(in the rows, 128 means zero)
The same turns and mirrors carry the whole set onto itself, and each row onto the other rows of its family. Which rows share a family with each named row? Give them in list order.
These 32 rows form 4 families of 8 rows each.
lodat: [131 147 139 139 112 125 141 146 109 103 129 141 146 116 126 136 156  84
 139 134 139 126 143 132  91 162 119  87 128 136 133 129  80 129 125]
fopi: [170  91 146 121 109 108 155 131 148 172 131 132 143 152 135 106 125 134
 147 121 126 131 166 145 168 108 124 107 162 138 122 107 130 108 170]
femal: [140 135 126 135 118 117 163 122 118  87 140 146 136 105 121 122 127 107
 127 143 143 135 133 124  93 170 104  86 125 130 112 141  91 112 146]
Nepo: [138 118 141 136 126 124 142 129 131 100 167 107 127 145 148 142 158 147
 139 125 135 115 116 121 132 150 110  87 114 162 152 174 109 139 130]
goban: [148  64 133 144 143 137 126 111 155 120 152 146 144 155 133 128  88 109
 111 137 102 128 142 169 126 115 151 122 132 146 112 101 135 106 146]
dud: [153 132 142 117 107 114 133 103 102 126 134 157 110 113 129 119 156  95
 119 114 142 125 115 125  97 157 107 110 125 172 172 136 118 116 129]
nif: [149  73 128 136 131 132 144 145 128 138 134 113 113 156 157 133 138 111
 116  93 111 125 151 168 156 135 128 127 139  98 120  93 105 119 175]
loruk: [169  60 122 139 140 127 127  95 154 147 133 150 145 138 145 128 130 100
 134 135 100 129 153 154 126 129 152 134 152 139 127  81 124 114 137]
Mag: [138 126 140 131 125 124 118 121 114 106 161  91 127 136 134 125 163 143
 139 153 146 114 126 133 132 143 102  86 127 147 159 158  77 130 117]
vuzaz: [124  83 184 125 140 135 121 121 138 145 107 158 131 139 138 111  89 112
 141 119 124 143 139 183 144 130 119 109 156 109 133 113 110 121 154]
lem: [141 113 128 112 142 114 139 128 102 103 146 110 156 133  86 133 131 100
 107 116 120 150 120 133 103 141  95  81 123 148 170 166 109 113 130]
baze: [167  93 133 130 119 114 139 125 146 165 128 128 147 161 135 109 102 123
 138 110 136 124 142 152 149 118 103 131 155 133 107 111 143  80 177]
vune: [171  67 123 140 148 133 119 103 169 124 141 131 145 146 129 123 125 106
 138 143  98 138 146 164 120 129 151 140 154 120 132  99 130 101 129]
Sok: [166 119 118 115 125 122 128 137 110 106 151  95 158 129 110 133 163 115
 108 143 118 130 117 127 113 118  91  88 138 135 153 161  85 125 121]
Zan: [145 147 116 117 100 111 111 121 109 127 115 138 133 113 139 113 151  88
 135 131 129 118 129 121 100 158 109 102 129 151 175 134 102 125 118]
koga: [139 121 132  89 130 124 145 126 112 114 153 104 160 149  97 136 157 126
  95 129 108 126 116 127 102 132 110  92 134 144 166 168  99 104 137]
gab: [135 135 148 142 120 115 124 107 126  90 146  94 118 160 123 138 161 135
 134 147 124  96 113 121 128 156 119 102 113 151 133 158 108 128 129]
Ravif: [147  56 145 126 150 134 136 133 123 143 126 111 133 156 159 131 150 121
 110  99 104 124 137 173 155 121 125 114 138 105 124  96 105 102 164]
zada: [141 104 117 106 133 109 141 148 102 116 147  93 171 129 101 129 136 114
 111 118 134 140 122 123 113 139 108  98 120 133 162 174 111 105 123]
sor: [159 130 130 110 107 104 142 129 103 108 135 113 111 112 133 113 156  95
 127 103 127 110 123 122 114 149  99 116 113 171 181 127 117 113 134]
Peli: [155  79 153 130 131 122 141 123 133 144 136 117 123 161 139 119 129 124
 129  93 126 103 147 183 149 139 119 135 125 126 105  87 113  79 174]
Zin: [150  79 137 109 131 124 141 125 142 138 133 130 103 147 148 117 148 121
 117 100 113 122 126 173 161 131 129 109 148 109 110  87  98  83 175]
gir: [126  68 181 151 134 126 113 107 124 149 122 143 132 147 127 102  90 125
 131 116 125 145 134 184 141 127 122 111 144 114 135 121 114 139 142]
nafut: [154  51 131 137 153 127 121 108 157 136 145 150 150 146 140 114 125 109
 130 130 115 145 137 162 132 126 169 101 145 141 122 104 138 105 124]
Sos: [163  93 148 109 116 113 134 113 163 173 139 122 144 168 140 128 102 137
 154 144 127 128 141 143 162 113 127 115 164 127 123 117 118 108 157]
Dav: [151 129 139 121 107 115 135 131  92 111 120 126 108 108 120 106 151  97
 123 130 125 111 143 126 110 146 112 135 126 172 183 134 119 120 129]
Todup: [164 102 153 112  99 107 141 119 147 174 127 123 137 167 149 105 101 136
 143 144 122 135 142 140 141 113 134 113 154 121 124 106 120  82 157]
vikaz: [119  85 169 128 140 129 109 105 154 133 117 151 134 151 107 114 102 117
 139 108  91 134 142 181 157 123 133 110 152 121 144 119 118 135 148]
rel: [128  77 156 133 153 135 113 109 132 130 130 145 131 159 134 103  69 125
 133 113  96 131 153 177 147 122 127 122 136 137 144 123 128 110 150]
soza: [132 138 138 130 121 131 170 138 135  96 132 151 153 104 117 121 155 108
 142 126 128 122 147 134  84 175 106 103 139 147 135 145  96 121 147]
Ruv: [133 152 131 131 116 123 174 130 122 106 135 127 143 127 113 117 144 108
 125 143 145 131 138 124 100 170 102  81 132 151 114 147  92 108 161]
tid: [128 131 142 140 126 126 134 108 142  85 155  99 133 139 132 115 154 129
 137 148 129 101 112 128 120 157 126 103 112 176 146 155 111 135 120]

Which other rows belong to the same family as lem? loruk, vuzaz, Ravif, sor, Sos, Ruv, tid
Which other rows belong to the same family as baze? lodat, goban, Mag, Sok, Zan, Peli, rel
Which other rows belong to the same family as dud? fopi, Nepo, koga, Zin, nafut, vikaz, soza

The same turns and mirrors carry the whole set onto itself, and each row onto the other rows of its family. Which rows share a family with each named row? Give them in list order.
These 16 rows form 4 families of 4 rows each.
Las: [164 128 157 161 146 123  82 142 194 125 124  42 128 110 159 154 115 119
 114  98  91]
dabas: [172 143 155 155 132 123  72 142 175 130 119  56 117 123 178 146 119 119
 109 113  79]
mimov: [175 133 158 159 169 159 103 144 178 136 140 113  72 110 150 123  92 140
  73 107 128]
Nipen: [172 119 177 155 165 141 105 138 195 135 131 112  72 129 139 139 100 146
  79  99 136]
tal: [152 131 140 130 139 130 157 154 166 119 119 104  44 125 133 108 135 111
 116  82 118]
Lave: [171 135 163 151 163 151 116 139 172 121 130 117  83 132 128 130  91 149
  94 104 143]
sov: [144 121 144 159 123  98  86 155 153 104 168 104  94  86 151 132 158  85
 128 105  95]
tov: [156 133 159 156 167 150 112 154 199 116 131 110  80 133 137 128  83 146
  91  95 132]
zupu: [159 112 128 132 127 138 148 150 168 114 120  96  44 144 158 124 137  98
 125  98 119]
kez: [162 100 155 163 128  93  96 167 146 104 160 107  93  87 159 110 146  89
 125 115  91]
nugu: [173 146 164 153 146 107  72 139 184 124 132  54 130 114 150 130 130 114
 113  96  80]
diruf: [163  92 152 154 135 115  94 148 167 107 179 100  89  79 164 120 144  76
 123 106  95]
sini: [157 129 168 163 135 111  77 131 190 119 141  56 130 126 160 139 119 122
  97  93  81]
Kulid: [148 106 168 151 122 101  95 147 149 100 168  98 104  83 152 133 140  91
 140 104  89]
sunod: [149 134 132 145 134 127 166 162 159 117 127 112  57 129 139 116 139 102
 110 106 124]
mavi: [150 132 123 146 137 128 149 152 146 115 135  90  38 132 150 113 140 111
 124  94 122]

Which other rows belong to the same family as sunod? sov, tov, sini
Which other rows belong to the same family as Nipen? Las, kez, mavi
Which other rows belong to the same family as dabas? mimov, zupu, diruf

The same turns and mirrors carry the whole set onto itself, and each row onto the other rows of its family. Which rows share a family with each named row? Give them in list order.
These 32 rows form 4 families of 8 rows each.
pizi: [110 100 147 165 161 129 124 118 130 107 165 135 112  83 122]
minu: [101 107 131 164 155 139 130 134 121  99 173 126 115  89 127]
lomip: [171  94 129 128 133 131 142 137 107 137 129 151 167 116 107]
kodav: [118 120 156 143 130 126 122 134 105 111  99 163 171 133 104]
sif: [129 138 171 144 131 114 133 128 134 120 112 154 161 143 129]
bil: [169 120 130 119 126 129 107 129 124 146 140 133 169 119 134]
gub: [117  93 133 174 129 149 105 155 125 138 154 111 108 143 101]
Bikiv: [118  87 140 163 133 140 113 163 116 130 149 113  89 132 113]
ronov: [121 140 170 140 123 120 111 127 120 119 117 149 170 141 123]
Loru: [164 118 127 118 107 138 130 140 129 135 141 130 168 115 135]
Depob: [168  92 136 114 126 125 132 143 103 129 122 142 157  95 119]
zam: [171 100 123 130 118 133 128 128 109 129 118 142 169 104 110]
bizo: [119 107 153 176 161 134 127 143 121  98 158 140 122  73 129]
situ: [177 111 140 126 111 125 123 123 125 134 138 136 166 114 131]
Fek: [118  97 142 172 134 140  93 169 120 124 147 102 105 124 113]
Lupi: [110 130 146 144 128 136 131 148 108 103 100 143 175 135 113]
baza: [106 125 118 183 142 148 122 146 144 106 156 145 137  83 141]
Dis: [120 131 148 139 147 133 121 129 109 112  89 143 167 128 108]
nol: [130  93 147 164 126 132  99 179 128 148 134 149  94 113 125]
Didi: [120 132 175 137 129 104 116 142 116 113 110 149 162 131 138]
ran: [125 103 139 166 123 167 107 177 122 137 146 119 107 125 105]
did: [114 134 135 144 147 131 117 147 121 112 109 154 173 148 100]
Zuson: [180  99 126 122 143 118 133 133 124 128 117 148 147  99 113]
viv: [110 103 147 160 145 141 138 140 135 101 177 137 111  85 119]
dubes: [111  93 118 167 124 131 104 168 128 140 136 133  90 129 128]
Dudit: [127 131 173 137 153 100 110 142 123 116 123 155 157 146 117]
feb: [120  80 132 173 135 118  94 158 127 147 135 144  96 126 118]
pusu: [118  85 127 182 123 122 111 178 133 133 136 143 102 125 124]
boka: [ 98 110 112 157 143 141 110 141 141 111 152 150 116  74 133]
kabop: [174 125 120 123 128 139 129 129 144 128 140 123 158 118 122]
mok: [ 98 105 114 167 147 129 126 139 137 107 162 153 115  88 144]
gef: [100 110 108 172 144 144 126 124 149 114 156 149 125  92 127]

Which other rows belong to the same family as viv? lomip, sif, bil, Fek, Dis, pusu, boka
Which other rows belong to the same family as situ? minu, kodav, Bikiv, ronov, zam, dubes, mok

